Here are some points:
-0.90 -0.22 -0.52 -0.02 -0.48 -0.38 -1.16 -1.02  0.95  0.48 -0.36  0.70 -0.40 -0.02 -0.76  1.46  0.53 -0.63 -0.26  0.35 -0.41 -0.21 -0.24 -0.57
 0.12 -0.61 -0.25  1.44  1.30  0.89  0.78  0.95 -0.11 -0.59  1.20  0.18 -1.05 -0.30 -0.71  1.36 -0.23  1.81 -1.73 -1.32 -0.96  0.27 -1.54  0.08
-0.36  2.37  0.02 -0.31 -2.79 -1.42 -0.23  0.11  0.83  1.44 -3.17 -1.30  2.01  0.53  2.29 -2.75 -0.49 -1.54  0.30 -0.47 -0.37  0.45 -0.16  1.74
-2.66 -2.66  2.64  0.82  2.16  0.27  1.69 -1.23  1.43 -0.50  2.09 -0.08 -1.82  0.37 -1.28  0.01 -0.28  1.61 -1.86  0.57 -1.08  1.03  0.42 -1.80
 1.08  3.19 -0.39  0.40 -1.94  0.89 -0.68 -0.12  0.30  0.41 -0.90  0.70  1.76  1.68  1.43  0.29  0.18 -1.95  0.97  0.91  1.16 -0.40  0.98 -0.05
 0.93  0.86  0.06 -0.58 -1.48 -0.68 -1.25  1.18 -0.80  1.31 -1.14  0.83 -0.38  1.41 -1.02 -0.72  0.38 -1.07  0.03  1.48 -0.01 -0.84  0.47 -1.63
 0.21 -2.44 -1.28  0.73  1.58  0.69  0.99  0.24  0.03 -0.14  2.52  1.84  0.06 -0.19  0.52  0.42  0.33 -0.70  1.43 -0.73  1.35 -0.07 -0.55 -1.16
-0.01  1.37  1.21 -1.76 -2.18 -0.10  0.81  1.22 -0.47  1.01 -2.90  0.35  2.77 -0.79  3.05 -3.88 -0.45 -1.60  1.02 -1.66  0.92  2.10  1.55  1.77
-0.11 -1.07 -1.16  0.17  1.07 -0.65 -0.41 -0.95  0.19  0.05  0.12 -0.13 -0.11  0.22 -0.08  1.95 -1.51 -1.25  0.18  1.91 -0.13 -0.88 -0.11 -0.45
 0.53 -0.18 -1.53 -0.68  0.69 -0.60  1.12  0.18  0.40  0.30 -0.29  0.07 -0.89  1.12 -0.56  0.47  0.75 -1.56 -0.39  0.57 -0.64  1.41 -0.74  1.38
 0.74  0.44 -0.88  0.88  0.96 -1.78  0.20 -0.08 -0.11 -1.23 -0.12  1.22 -1.38  1.87 -2.00  2.74  0.12  1.02 -0.19  0.06  0.68 -0.57 -0.12  0.12
 0.68 -0.85  0.31  0.11 -0.47  0.84  0.25 -0.34  0.43  0.17 -0.39 -1.29 -0.28 -0.50 -0.76  0.26  0.49  0.25  0.97 -1.69  0.34  0.11 -0.77  0.63
-0.72  0.37  0.90  0.61  1.33 -0.35 -0.01  0.02  0.32 -0.61 -0.11 -0.26 -0.10 -0.57 -1.13  0.91  0.16  0.70 -0.77  0.69 -1.41  0.07 -0.17 -0.58
-0.81  1.11  0.46  0.69  0.62  1.03 -0.81 -0.05 -0.83  0.34  0.04 -0.09 -0.34  0.58  0.55  1.24 -0.07 -1.18 -0.93  0.44 -0.84  0.63 -0.73  0.83
-0.78 -0.01 -0.18 -1.10 -1.08  0.22 -0.79 -0.29  0.95 -0.18 -0.28 -0.33  0.13  1.81 -1.01  0.50 -1.31 -0.31 -0.15  0.19 -1.13 -0.92  0.15 -1.06
 2.23  0.77 -1.91 -0.10 -3.75  1.39 -1.14  1.60 -1.37  1.21 -0.61  0.90  1.45  0.79  1.53  0.02 -0.69 -1.79  1.40  0.36  1.25 -1.07 -0.22  2.04
-0.46 -0.49 -0.38  0.34  1.51  1.22 -0.04 -0.49 -0.09 -0.84  0.51  0.51  0.25 -0.89 -1.32  2.44  0.87  1.75 -0.15  1.76 -0.87 -0.88 -1.81 -0.52
-0.95  0.25 -0.60  0.08 -0.03  0.66 -0.58 -0.10 -1.02 -1.30 -0.59 -0.32 -0.07  0.78 -0.73  2.56 -0.62  0.29 -0.77  0.55 -0.11 -1.53  0.44  0.43
-0.19 -0.48  0.83  0.50 -0.13 -0.27 -0.06 -0.02 -1.48  1.08  0.87 -0.41  0.72 -0.35  0.80 -0.16  0.35  0.52 -0.74 -0.80 -0.49  0.45 -0.24 -0.90
-0.77  0.55  1.05  0.11  0.80  0.63 -0.07 -1.18  1.48 -0.47  0.18  0.38  0.27 -0.14  1.02 -0.41 -0.12 -0.56 -1.29  0.59 -0.43  1.68  1.10  0.06
 0.60  2.60  0.98 -2.90 -0.77  0.71 -1.56 -1.29  0.08 -0.22 -1.69 -0.29  1.02 -0.17 -0.98  3.37  1.77  1.27 -1.40  1.55 -1.52 -0.47 -0.09  0.88
-0.58  0.61 -1.26 -0.15  0.46 -0.23  0.23 -1.09 -0.05 -1.04  0.56 -0.93 -0.81 -0.79 -0.94  2.24 -0.12  1.16 -0.33  0.55 -0.32 -0.86 -0.19 -0.25
-1.60 -1.44  1.44  1.49  0.92 -0.43  0.86 -0.17  0.88 -0.17  2.28  0.65 -1.04  0.93  1.35 -3.05 -2.09 -1.95  0.40  0.94  0.96  1.42  0.48 -2.29
 0.66  0.52 -0.58 -0.73  0.82  0.72 -0.62 -0.44  1.04 -0.57 -0.09 -1.10  0.81  1.43 -0.40 -0.85  0.94 -1.56  1.28 -0.25  1.61 -1.74 -0.36 -1.30
 0.47  1.73 -0.25 -1.93 -2.22 -0.63 -1.38  1.02 -0.23  1.69 -2.10  0.09  1.09 -0.57  0.66 -1.18 -0.61 -0.26 -1.42 -0.65  0.02 -1.18 -0.25  0.62
-0.88 -1.32  0.97  0.49 -0.56 -0.79  1.85  0.81 -0.17 -1.87  0.72 -0.13 -1.49 -1.12 -0.35  0.77 -0.21  0.45  0.78  0.00 -0.11  0.71 -2.07  0.09
 0.18  1.95 -0.49  0.20  0.64 -1.16 -0.56 -0.90 -0.03 -0.94 -2.17  0.67 -0.45  0.87 -1.98  2.61  1.52  0.40  0.44  0.82  0.58 -0.17 -0.05 -0.43
-1.05 -2.20  1.11  0.34  1.00 -0.26  0.53  0.66  0.33 -2.81  2.03  0.22 -1.90  0.56 -1.33 -0.42 -0.77  0.46  0.55 -0.37 -0.47 -0.11 -0.33 -1.48
 1.27  1.76 -1.23 -1.22 -0.86  0.45 -1.17 -0.72 -0.95  1.15 -2.52 -1.00  0.52 -0.90 -0.23 -0.72 -0.49  0.70 -0.47 -0.13  0.21 -0.35  0.10  0.48
-0.50  0.61  0.93 -1.85 -1.55  0.41  1.35 -0.14 -0.42  1.21 -1.12  0.71 -0.12 -1.19  0.21 -1.09  0.15  0.09 -0.02  1.27 -0.39 -0.40 -0.06 -0.10
-1.15 -0.04 -0.64 -0.04  1.11  0.49 -1.21 -0.72  0.39 -1.41  0.20  0.26 -0.28  0.49 -1.36  2.38 -0.07  0.19 -0.31  0.70 -0.97 -0.16  0.12  1.25
 0.07 -0.33  1.65  0.48 -1.06 -0.05 -0.38  0.33 -0.06 -0.56 -0.87 -1.17  0.26 -0.16  0.33  0.22  1.10  0.42 -1.48 -0.78  0.05  0.04 -1.14  1.17
 0.92  1.46 -0.84 -0.67 -1.00  1.12  0.31 -1.66  0.10 -0.47 -1.82  0.59  0.11  1.12 -1.17  2.15  0.48 -1.12 -1.28 -0.55 -2.07  0.10 -0.01  0.25
 0.25 -0.33  0.85  0.44 -0.48  0.29  0.15  0.08  0.20  0.74  0.34 -0.31 -0.05  0.83  0.97 -0.76 -0.49 -0.11  0.26  1.36  0.85  0.65 -0.82 -0.23
 1.44  1.61 -0.20 -0.88  0.82  0.53  0.03  1.03  0.16  0.41 -0.56 -0.59  1.31 -0.05 -0.87 -0.22  0.97 -0.54  2.30 -0.03  1.69  1.15  0.54  0.58
-0.70 -2.14 -0.01  0.51  2.22  1.38 -0.11 -0.23  1.27  1.31 -0.65 -0.07 -0.99 -1.83 -0.49 -1.17  0.33 -0.31 -1.20 -0.09 -0.19  1.15  0.46 -0.88
-0.57 -2.57  1.44  0.61  0.03  0.25  1.05  0.94 -0.88  0.28  2.47  1.53 -1.91 -0.08  0.54 -0.03 -0.13 -0.03  2.34 -2.35  1.08 -0.40 -0.35  0.72
 0.53  0.69 -1.66 -1.27 -1.70 -0.24 -0.87  0.70 -1.65  1.98 -1.93 -0.52  2.52  1.15  0.82 -1.03 -0.19  0.36  0.58  0.33  0.09 -1.02  0.17 -0.20
 0.65  0.69 -0.54  0.11  0.92 -0.37 -0.12 -1.61  0.93  0.86  0.89  0.44 -0.81  1.36 -2.14  2.84  0.27  0.87  1.13  0.59  0.12  0.31 -0.21 -0.87
-0.91  0.41  0.11 -0.50  1.62 -0.02 -1.32 -0.62 -1.12  1.35 -0.20  1.26  0.48  1.52 -1.41  0.37 -0.08 -0.19 -1.15  1.56 -0.15 -0.26 -0.81  0.01
-0.80  0.48  0.17  0.81 -0.65 -0.79 -0.26  1.79 -0.20 -0.92  0.00  0.10 -1.37 -0.38 -0.18  0.99  1.27  0.42 -0.05  0.39 -0.64 -0.58  0.00 -1.51
-1.03  0.30 -1.77 -1.18  0.19  0.26 -0.55 -0.48  0.08  0.96 -0.32 -0.10  0.33 -0.59 -0.06  0.95  1.12  0.75 -1.06  0.92 -0.59 -2.02  0.24  0.72
-0.71 -0.01  1.48 -0.63  0.73 -0.41  0.29  0.80 -0.27 -0.06 -0.12  0.95  0.01  1.24  0.15 -0.28 -0.18 -0.05  0.05 -0.80  1.02  0.44  0.37  0.55
-0.95 -2.43  1.86  1.67  1.50  0.60  1.62 -1.00  1.55 -0.39  1.50 -0.05 -2.24 -0.37  1.12 -0.09  0.38  2.24 -0.64 -1.70 -0.35  1.48  0.28 -1.11
-0.28 -0.68  0.67 -1.19 -2.12 -0.90 -0.39  0.72 -0.43  1.09 -1.47  0.79  0.40 -0.12  0.06 -1.67  0.89 -1.33 -0.98 -0.89 -0.82 -0.28  0.26 -1.85
 1.71 -2.94  1.15  2.00  2.00 -0.68  1.45 -0.41  0.25 -0.87  2.01  0.34 -1.82 -1.66 -0.06 -0.08  0.53  0.33  0.30 -2.23 -0.76  0.47  0.24 -1.26
-0.16  2.29  0.44 -1.02  0.09 -0.66 -0.33  0.55 -0.19  0.76 -0.18  1.07  0.55  0.90  0.31 -0.69 -0.65 -2.06  0.08  0.18  1.18  2.15  0.48 -0.60
-0.51  0.46 -0.54 -1.11  1.24 -0.48 -0.49 -0.24 -0.82 -1.18 -1.13 -0.25 -0.25 -0.96 -0.01  1.38  0.63  1.77 -0.29  1.43 -0.21 -1.53 -0.52  0.58
-1.37 -3.31  2.27  1.08  2.89 -2.02  0.34 -0.98 -0.37 -0.87  1.87 -0.79 -2.39 -2.28  0.02  0.80 -0.23  2.56 -2.55 -1.62 -0.20  1.21  0.24 -1.31
-0.13 -1.97 -0.01  0.60  0.63  0.34  1.67 -0.01  0.42 -0.29  1.94 -0.33 -1.35 -0.32 -0.90  0.39 -0.40 -0.22  0.40 -0.46 -0.68  0.32 -0.86 -1.01
 0.24  0.22  0.95 -0.76 -0.85  0.17 -0.89 -0.47 -0.61  1.05 -2.51 -0.62  1.50 -1.22 -0.27  0.54  0.15  0.45 -0.50  0.31  0.71 -0.69  0.85  1.66
 0.51  0.56  0.19  0.13  0.08  0.96 -0.31 -0.85 -0.82 -0.71 -1.35  0.24 -1.24  0.41 -0.48  1.55 -0.38  0.08  0.72  1.68 -0.03  1.72 -1.02  0.53
 1.16  1.14 -0.19  0.71 -0.44 -0.35 -0.73  0.85 -1.51  0.70 -0.38 -0.49  0.82  1.34  1.49 -1.01  0.93 -1.07  0.94  0.02  0.82  0.60  0.17  0.26
-0.47  0.54  0.09  0.62  0.19 -0.65  0.98  0.49 -0.36 -1.42  0.69  0.10 -1.98 -1.01 -0.62  1.96  0.67  0.15 -1.70 -0.36 -0.22 -0.24 -1.39  0.18
 1.86  1.20 -1.28  1.42 -1.22  0.23 -0.61 -1.03 -1.44  0.03 -0.56  0.78  0.64  0.07  0.23  1.23  1.14  0.51 -0.37  1.51  1.71  0.21 -0.16  0.13
-2.75 -2.19  0.39  0.83  2.03 -2.59  1.23 -1.56  1.07 -0.03  0.40 -1.30 -0.73 -2.54 -0.74 -0.76 -1.16  0.30 -1.95  0.25 -1.01  0.04 -0.49 -3.66
-0.40  0.73 -0.60 -1.05 -1.68 -0.03 -0.69  1.77  0.15  1.28 -2.75  1.35  1.17  0.56  0.48  0.22 -0.92 -0.07 -0.54  0.10 -1.24 -0.47  0.62  1.74
24 more points follow, each with its number after it:
-0.64  0.09 -1.11  0.51 -0.46 -0.08  1.07 -0.09 -0.52 -0.71 -1.62 -0.06  1.49  1.17 -0.05 -0.15 -0.70  0.81  0.03 -0.76 -1.04 -0.96 -0.35  1.07 0
 0.98 -1.06 -0.97 -0.08  1.03  0.39 -0.33 -0.75 -0.50 -1.31 -0.64  2.25 -0.38  0.53 -1.08  2.91 -0.27  0.98 -1.46  1.26 -0.69 -0.95 -1.25 -2.18 1
 0.60 -2.48  1.69  1.87  2.89 -1.17  1.16 -0.26  1.01 -0.31  1.83 -1.10 -1.74 -1.13 -0.63 -0.30 -0.13  1.37 -1.69  0.16 -1.84  1.13  0.25 -1.79 2
-0.22 -0.20  0.88  1.14 -0.41  0.12  0.13  1.07  0.16  0.95 -0.38 -0.91  0.19 -0.59  0.46  0.09 -0.51  0.84 -0.12  0.04  0.48 -0.17 -0.91 -0.53 3
 0.48 -0.52  0.48  0.17 -0.52  0.41 -0.59  1.32  0.58  1.36  0.17 -0.88  0.21 -0.32  1.30 -2.24 -0.53 -0.83  1.55 -0.13  0.31  0.46  1.12 -0.70 4
-0.20 -0.08 -1.10 -2.31 -2.19  0.00 -0.79  1.45  0.21  1.34 -2.67 -0.32  2.80  1.62  1.66 -2.00  0.62 -0.43  1.07  0.16 -0.16 -1.21 -0.65  0.52 5
 1.93  0.30 -0.49  1.01  0.43  1.15  0.01 -1.13 -0.34 -0.28  2.89  0.44 -0.20  0.36 -1.33  1.90 -0.75  0.26  0.06 -0.32 -0.03  0.40 -0.40  0.77 6
 0.24 -0.79  1.12  2.03  3.31 -0.40  0.99 -0.59  0.41 -0.07  1.91 -0.78 -1.60 -1.03 -0.27 -0.88  0.77 -0.23 -0.07  0.03 -1.56  1.50  0.10 -1.42 7
 2.48  2.06 -0.02  1.33  0.06 -0.39  0.49 -0.29 -0.62 -1.26  0.31  0.56  0.56 -1.60 -0.97  2.12  0.98  0.62  0.10 -0.17  0.39 -0.64 -0.70 -0.82 8
 1.31  1.99 -0.66 -0.89  1.14  1.45 -0.01 -1.01 -0.64 -0.43  0.53  0.35  0.32  0.49 -1.03  3.92  1.57 -0.20  1.33  0.03 -0.64 -0.39 -1.42  0.31 9
 1.45 -1.61  0.70  0.56  0.87 -0.10  1.79  0.37  0.46 -0.71  2.01  0.03 -1.25 -0.72 -0.04 -0.25 -0.06 -0.31  1.16 -0.65 -0.10  0.67  0.72  0.24 10
-0.05  0.41  0.22 -0.32 -0.74 -0.67  0.57  0.02 -0.56  0.14  1.21 -0.86  1.33  0.04 -1.66  0.17 -0.23  0.53 -0.66 -0.36  0.19  0.06 -0.83  0.36 11
-0.16 -1.51 -0.61 -0.29 -0.57 -0.35 -0.42  0.84 -0.35 -0.06 -1.03 -0.35  0.31  0.19  0.37 -0.89 -0.58 -0.88  1.34  0.69  0.01  0.13  0.21 -0.17 12
-0.68  0.27  0.30  0.25  0.88 -1.32  0.48 -1.61  0.42 -2.06 -0.22 -1.19 -0.36  0.06 -0.66  0.90  0.00  2.46 -0.24  0.55 -0.54  0.05 -0.30 -0.75 13
-0.11 -1.60  0.22  0.53  0.98  0.10  0.61  0.59 -1.05 -1.30  0.54 -1.57 -0.96  0.13  0.49  0.12  0.10 -0.11  1.00 -0.98 -0.35  0.40  0.45 -0.07 14
 1.46  0.95 -0.55 -0.10  0.16 -0.75 -0.62 -1.04  0.23  0.99  1.69 -0.05 -1.59  0.46 -0.94  1.09  1.30  1.66 -0.53  0.71 -0.13 -1.40 -1.11  0.34 15
 0.25  1.93 -0.97 -0.44  2.20  0.11 -1.44 -1.55  0.52 -0.36 -1.89  0.66  0.17  1.92 -1.45  3.56  0.26 -1.16 -1.95  1.36 -2.09 -1.97 -0.59  0.31 16
 1.55  1.09 -0.75 -0.21 -0.75 -0.47  0.54  0.08 -1.36 -0.08 -0.89  2.02  0.72  1.28  0.93 -1.14 -0.39 -0.12  2.14 -0.17  1.34  1.11  2.07  1.44 17
-1.22  0.18  0.37 -0.48  0.58  0.27  1.57 -0.30  0.38 -0.34  2.58 -0.99 -0.19 -0.31  1.75 -0.98  0.18  0.48  0.33 -0.39  0.62  0.99  0.98 -0.88 18
 0.23  0.63 -0.95  0.11 -1.98  0.19  0.04 -0.85  0.19  0.88 -0.21 -0.71  0.36 -0.12 -0.24 -1.52  0.64 -0.72  1.90  0.14  0.15 -0.07  0.36  0.18 19
 0.45 -0.90 -0.87  0.02 -0.48  0.71  1.05  0.15  0.38 -0.49  0.77 -0.30  0.41  0.18  0.77 -1.16 -0.62 -0.42  0.87 -0.35  1.21 -0.64 -0.16  0.55 20
 0.33  0.62 -0.19 -0.19  0.13 -0.69 -0.24 -0.69  0.33  0.07 -1.92  0.69 -0.18  1.62 -0.27  0.27  0.88 -0.24  0.53 -0.12 -0.51 -0.10 -0.45  0.68 21
 0.36  2.55 -1.04 -0.66 -0.36  0.08 -1.34 -0.67  0.06 -0.83 -2.45 -0.32  0.87  1.73 -1.16  3.61 -0.50  0.13 -0.88  2.78 -1.46 -1.48 -0.81  0.40 22
-0.42  2.77 -0.47 -0.48  0.50 -0.31  0.41 -2.47  0.45  0.15 -2.35 -0.61  0.29  0.75 -0.64  0.37  0.25  0.72 -2.98  1.24 -0.93 -0.13 -1.63  0.82 23
Which two of these numbered points are nearest to each point below, looking only along the 6 directions in which the first points spread most? Their numbers follow each, nearest first.
 3.01  1.80 -1.18 -1.37 -2.44  0.29 -0.59  0.79 -0.08  0.03 -1.38  1.10  2.42  0.67  0.93 -1.78 -0.32 -0.49  3.39  0.25  1.44  0.00 -0.21  0.81 > 17 5
-0.47  0.80 -1.08  0.30 -1.62  0.34 -0.40  1.49 -0.96 -0.17 -1.20  1.36  0.18  0.27 -0.91 -0.67  0.54 -0.24  0.43 -1.85  0.68 -1.35  0.30  1.06 > 0 12
 0.50 -2.77  0.91  1.29  2.07 -0.44  0.67  1.43 -0.06 -0.21  1.14  0.14 -0.79 -1.28 -0.19  0.26 -0.76 -0.37  0.77 -0.43 -0.86  0.35 -0.06 -1.18 > 10 14
-0.28  0.45 -0.67  0.72 -1.27  1.06 -0.10 -0.06  0.86 -0.35 -1.13 -1.14  0.39  0.43  0.23 -1.80 -0.78 -0.17  0.84  0.98  0.53 -0.65  0.58  0.38 > 19 12
-0.65  3.03 -2.43 -1.62 -1.77  1.02 -1.65 -1.16  0.25 -0.18 -0.74 -1.13  0.80  1.62  0.50  0.97  0.64  0.06  0.25 -0.83 -0.60  0.21  0.93  0.92 > 21 0
 1.21  1.34 -2.08 -0.80 -0.22  1.41 -0.84 -0.78 -1.03 -0.05 -0.71  0.92  0.01  1.71 -0.37  2.27  2.10  1.18 -0.62  1.13 -0.48 -0.95  0.61  3.26 > 9 8
-0.23 -1.26 -0.78 -1.42 -0.05  0.83 -0.07  0.39 -0.65  0.29  1.38  0.18  0.16  0.32  0.80 -0.12 -0.20 -0.47  0.98 -1.40  0.26 -1.33  1.11 -0.36 > 20 12
 0.80 -0.64 -1.15  0.08 -0.34 -0.44 -1.39 -1.37 -0.43 -0.22 -0.23 -0.52 -0.04  0.18 -0.90  2.32 -0.32 -0.40  1.19  0.60 -0.17  0.46 -0.79 -0.01 > 15 8
 1.58  1.96 -0.05 -2.00  0.48  0.44 -1.04  0.24 -0.23 -0.39 -1.65 -1.06  2.07  1.54  0.41  0.10  0.03 -0.67 -0.97 -0.99  0.75 -0.44 -0.45  0.61 > 21 19
-0.34 -4.45  1.33  1.13  2.45 -1.09  2.06 -0.35  0.53 -1.01  1.72 -0.02 -3.44 -1.69 -0.38 -0.43  0.47  0.59 -0.26 -1.39 -1.62  0.42 -0.16 -1.55 > 2 7
-0.26  0.08  0.94  0.68  1.09  0.46 -0.94 -3.14  1.57  1.31 -0.77  0.24 -0.30 -0.50 -1.78  0.74  0.26  0.61 -1.59  0.29  0.13 -0.50 -0.64  0.00 > 13 23
 0.03  0.22  0.90  1.79  1.44 -0.47 -0.36 -1.36  0.33 -1.37  0.90 -0.60 -0.19 -3.05 -0.21 -0.60  0.93  0.90 -1.54  0.88 -0.06  1.50  0.92 -1.15 > 7 13
Here are 24 other points, each followed by its number:
-0.93 -3.01 -0.81  1.29  2.36 -0.79  0.97 -0.50  1.65 -1.47  2.48 -0.03 -1.65  0.58 -0.88  0.02 -0.45 -0.53  0.60 -0.69 -1.24 -1.49 -0.96 -1.29 0
 1.38  0.47 -1.32 -0.66  0.01  0.61 -1.14  0.06 -0.54  0.22 -1.92  0.77  2.10  0.09  0.18  0.32  0.67  0.50  0.41 -2.09 -0.05  0.73 -0.44 -0.29 1
 0.18  1.46  0.87 -0.26 -0.79 -0.44 -0.21  2.38  0.41  3.02 -3.08 -0.25  1.48 -1.46  3.46 -4.38  1.11 -1.14  0.08 -1.30  0.83  0.85  0.19  0.39 2
 1.49  2.62  0.48 -1.56 -2.58 -2.17 -0.04  0.63  1.49  2.13 -4.18  0.56  3.11  0.86  1.54 -3.31  0.51 -2.34  0.84 -1.27 -0.15  0.48 -0.28  0.39 3
 0.88  0.36  0.14  0.05  0.39 -0.63  0.17 -0.45  0.81  0.52  0.90 -0.46 -1.79 -0.15  0.58 -0.32 -0.06 -0.38 -0.58 -0.77  0.54  2.08  0.00 -0.27 4
 0.42 -1.36 -1.22  0.96  1.95 -0.28  1.17 -1.48  0.77 -0.62  0.57  0.52 -1.95  0.49 -0.53  1.54  0.12  0.47 -1.29  2.00 -1.14 -0.87  0.21 -0.69 5
 0.77  2.56 -0.59  0.02 -1.80  0.65 -1.13  1.37  0.51  2.41 -3.10 -1.71  2.49  1.59  3.61 -3.93  0.11 -2.01  1.06  0.40  1.77  2.34  1.75 -0.29 6
 0.26 -0.87  0.00 -0.41 -0.95 -0.66 -0.88  0.84  0.19  1.03 -0.16 -0.01  0.05 -0.10  0.34 -0.51  1.10 -0.67  0.74 -1.24 -0.78 -1.27  0.10 -0.25 7
 0.23  1.42  0.70 -0.30  0.01 -0.13 -0.21  0.50  0.72  0.24  0.62 -0.61 -0.15  0.17  1.87 -1.22  0.25 -0.33  0.03 -1.06  0.70  0.95  0.60  0.11 8
-0.77 -3.40  1.32  2.46  1.16 -0.80  2.29 -0.98  0.14 -1.72  3.03  0.31 -3.17 -1.74  0.13  0.51 -0.22  0.34 -0.77 -0.62 -0.61  1.04 -0.50 -0.82 9
 1.21  0.71  0.41  0.06 -0.93  0.15 -0.05  0.42 -0.38  0.71  0.19  0.43 -0.10  0.26  0.76 -3.44 -1.02 -1.46  0.29 -0.15  0.90 -0.04  0.41 -0.32 10
 0.02 -0.41  0.38 -0.28  0.89 -0.64  0.01  0.27  0.27 -0.24 -1.23  0.78 -0.87 -0.99  0.94 -0.91 -1.60 -0.22  0.06  0.26 -0.01  0.14 -0.42  0.52 11
-2.21 -1.15  0.23  0.19  0.95  0.08  0.10 -0.59  0.97  0.41  0.04 -0.67 -0.39  0.19 -0.19 -0.24 -0.56 -0.82  0.77  0.92  0.62  0.06  0.63 -0.91 12
-0.42 -1.31  0.48  1.86  1.42 -0.71  1.62 -0.31 -0.07 -0.93  1.58  0.73 -2.39 -2.26  0.15  0.22  0.39  1.44  0.57 -1.28 -0.23  0.74 -0.38 -0.02 13
-0.14 -1.42 -0.57  1.63  1.90  1.35  0.69 -1.48  1.64 -0.88  1.43 -0.17 -1.24 -0.63 -1.21  0.54 -0.89  0.99  0.16  0.66  0.52  0.75  0.33 -1.26 14
-1.03  2.14 -0.52 -2.47 -3.75  0.62 -1.74  1.46 -0.76  1.55 -2.47 -1.77  2.16 -0.32  2.13 -4.26 -0.93  0.02  0.62  0.34  1.27  1.21  1.21  0.21 15
-0.05 -0.74  0.10 -0.70  2.59  1.22 -0.07 -1.26 -0.15 -1.29  0.48 -0.11 -0.44  0.44 -1.70  1.65 -0.73  0.54 -0.93  0.88  0.09 -0.27  0.69 -0.64 16
 2.10  0.56  1.54  0.20 -1.35  0.19  1.12  0.77 -0.35 -0.96  0.02  0.16 -0.27 -0.67 -1.71  1.12 -0.07  0.66  0.22 -0.16 -0.14 -1.85 -0.72  2.19 17
 1.07  0.77 -0.31 -0.44 -0.25  0.19 -0.98 -1.44 -0.21 -0.70 -0.76  0.88  0.41  0.36 -2.20  1.52  0.60  1.41 -0.51 -0.31 -0.44  0.85 -0.24  0.88 18
-2.21 -1.69  0.48 -0.04  1.95  0.05 -0.34  0.60  1.03 -1.04  2.09 -1.98 -1.77 -0.65 -1.05  1.32 -1.14 -1.61 -0.80  0.14 -0.33 -0.42  1.02 -2.17 19
-0.20 -0.54  1.25  0.54  1.55 -0.84 -0.28 -0.28  1.07 -0.53  0.92 -0.45 -0.72 -1.16  1.57  0.74  1.45  0.73 -0.67 -0.97 -0.28  0.10  1.04 -0.17 20
 1.24 -0.55  0.65  0.93 -1.82 -0.44  0.84  0.76  1.90  0.09 -0.99  0.80 -1.22 -0.27  0.73 -0.78 -0.50 -0.61  0.72  0.25 -0.38 -0.07 -0.38 -0.06 21
-1.26 -1.54  0.62  1.39  1.54  0.59  1.28 -0.95  0.18  0.92  0.53  0.86 -0.83 -0.03 -0.03  0.28  0.30 -0.65 -0.36 -0.88 -0.86  1.53  0.32 -1.04 22
-1.25  1.25  0.77  0.32 -1.56  0.87 -1.42  0.49  0.22  1.00 -0.88 -0.21 -0.59  0.36 -0.34 -1.09 -0.44 -1.58 -0.09 -0.11  0.26  0.17 -0.92 -1.03 23
The same question for these:
 0.44 -1.35 -1.51  0.03  0.78  0.09  0.17 -0.77 -0.26 -0.83  0.42  0.49 -1.41 -0.42  0.71  1.12  0.18  1.56 -1.45 -0.45  1.12  0.53 -0.75  1.69 > 20 17
 0.70 -0.64  1.00 -0.45  1.22 -0.02 -0.44 -0.06  1.27  0.63 -0.41 -0.35 -0.19 -0.55 -1.00  1.21 -0.71  0.41 -2.69  1.00 -0.95 -0.20  0.27  0.15 > 16 20
-0.05 -0.89  0.63 -0.24 -0.88  0.33  0.72 -0.69  0.33 -0.53  1.01  1.31  0.46  1.56 -0.37 -0.88  0.07 -0.49  0.30 -0.47  0.25 -1.82 -0.58 -1.08 > 21 7
 0.49 -1.18 -0.22  0.40  0.80 -0.58  0.35 -0.62  1.08  0.15 -0.03 -0.16 -0.05 -1.12 -0.31 -0.48 -1.45 -0.69  0.24 -1.18  0.20  0.90 -0.44  1.38 > 4 11
-1.40 -0.87 -0.61 -0.85 -1.90  1.71  0.85  1.62  0.80  0.75  0.79  1.61  0.95 -0.20  1.66 -2.54 -1.04 -1.63  2.83  0.11  0.26  0.81  1.09  0.29 > 10 21
 0.08 -0.36 -0.03 -1.45  1.00 -1.65  1.99 -0.34 -0.67 -0.04 -0.23  0.99  0.53  0.28 -0.78 -1.92 -0.29  0.60 -1.22 -0.98 -0.39  0.68 -0.13 -0.93 > 11 12
-0.54  2.83 -0.75 -0.47 -0.81  0.44 -0.59 -0.36 -0.84  0.17 -1.08 -0.23  0.73 -0.75  1.41 -0.87  0.87  0.56  0.61  0.17  0.30  0.60  1.12  0.65 > 1 8
-0.20  1.48 -0.21 -1.81 -2.56 -1.54 -0.62  1.83  0.16  0.91 -2.05  0.15  0.59 -0.52  0.50 -2.82 -0.26 -0.75  0.75 -1.18  0.55  0.39  0.59  0.78 > 15 3
-0.40 -0.74 -0.23 -0.26 -1.51 -0.35  0.13  0.76 -0.93  0.91 -0.17  0.62  1.09  0.99  1.58 -2.09 -0.74 -1.05  0.83 -1.05 -0.04 -0.03  0.63 -0.30 > 10 21
-1.09 -1.95  0.67  0.30  2.59 -0.87 -0.19 -0.90 -0.73 -1.11  2.10 -0.26 -2.76 -1.60 -1.97  1.96  0.90  0.97 -1.63 -1.43  0.52  0.14  0.15 -0.36 > 13 14
-0.36 -0.91  0.02  0.48  1.93  0.61 -0.56 -0.56  1.84  0.54 -0.16 -0.54 -0.89 -0.01 -0.82 -0.48 -1.05 -0.74 -1.46  1.67 -1.59 -0.09  0.13 -1.88 > 12 19
 0.21  3.35  0.25 -2.06 -2.71 -0.55 -1.83  2.18  0.17  2.14 -2.18  0.04  2.85  2.21  2.07 -4.97 -0.60 -1.66  0.42 -0.41  0.39  1.67  1.64 -0.07 > 3 6
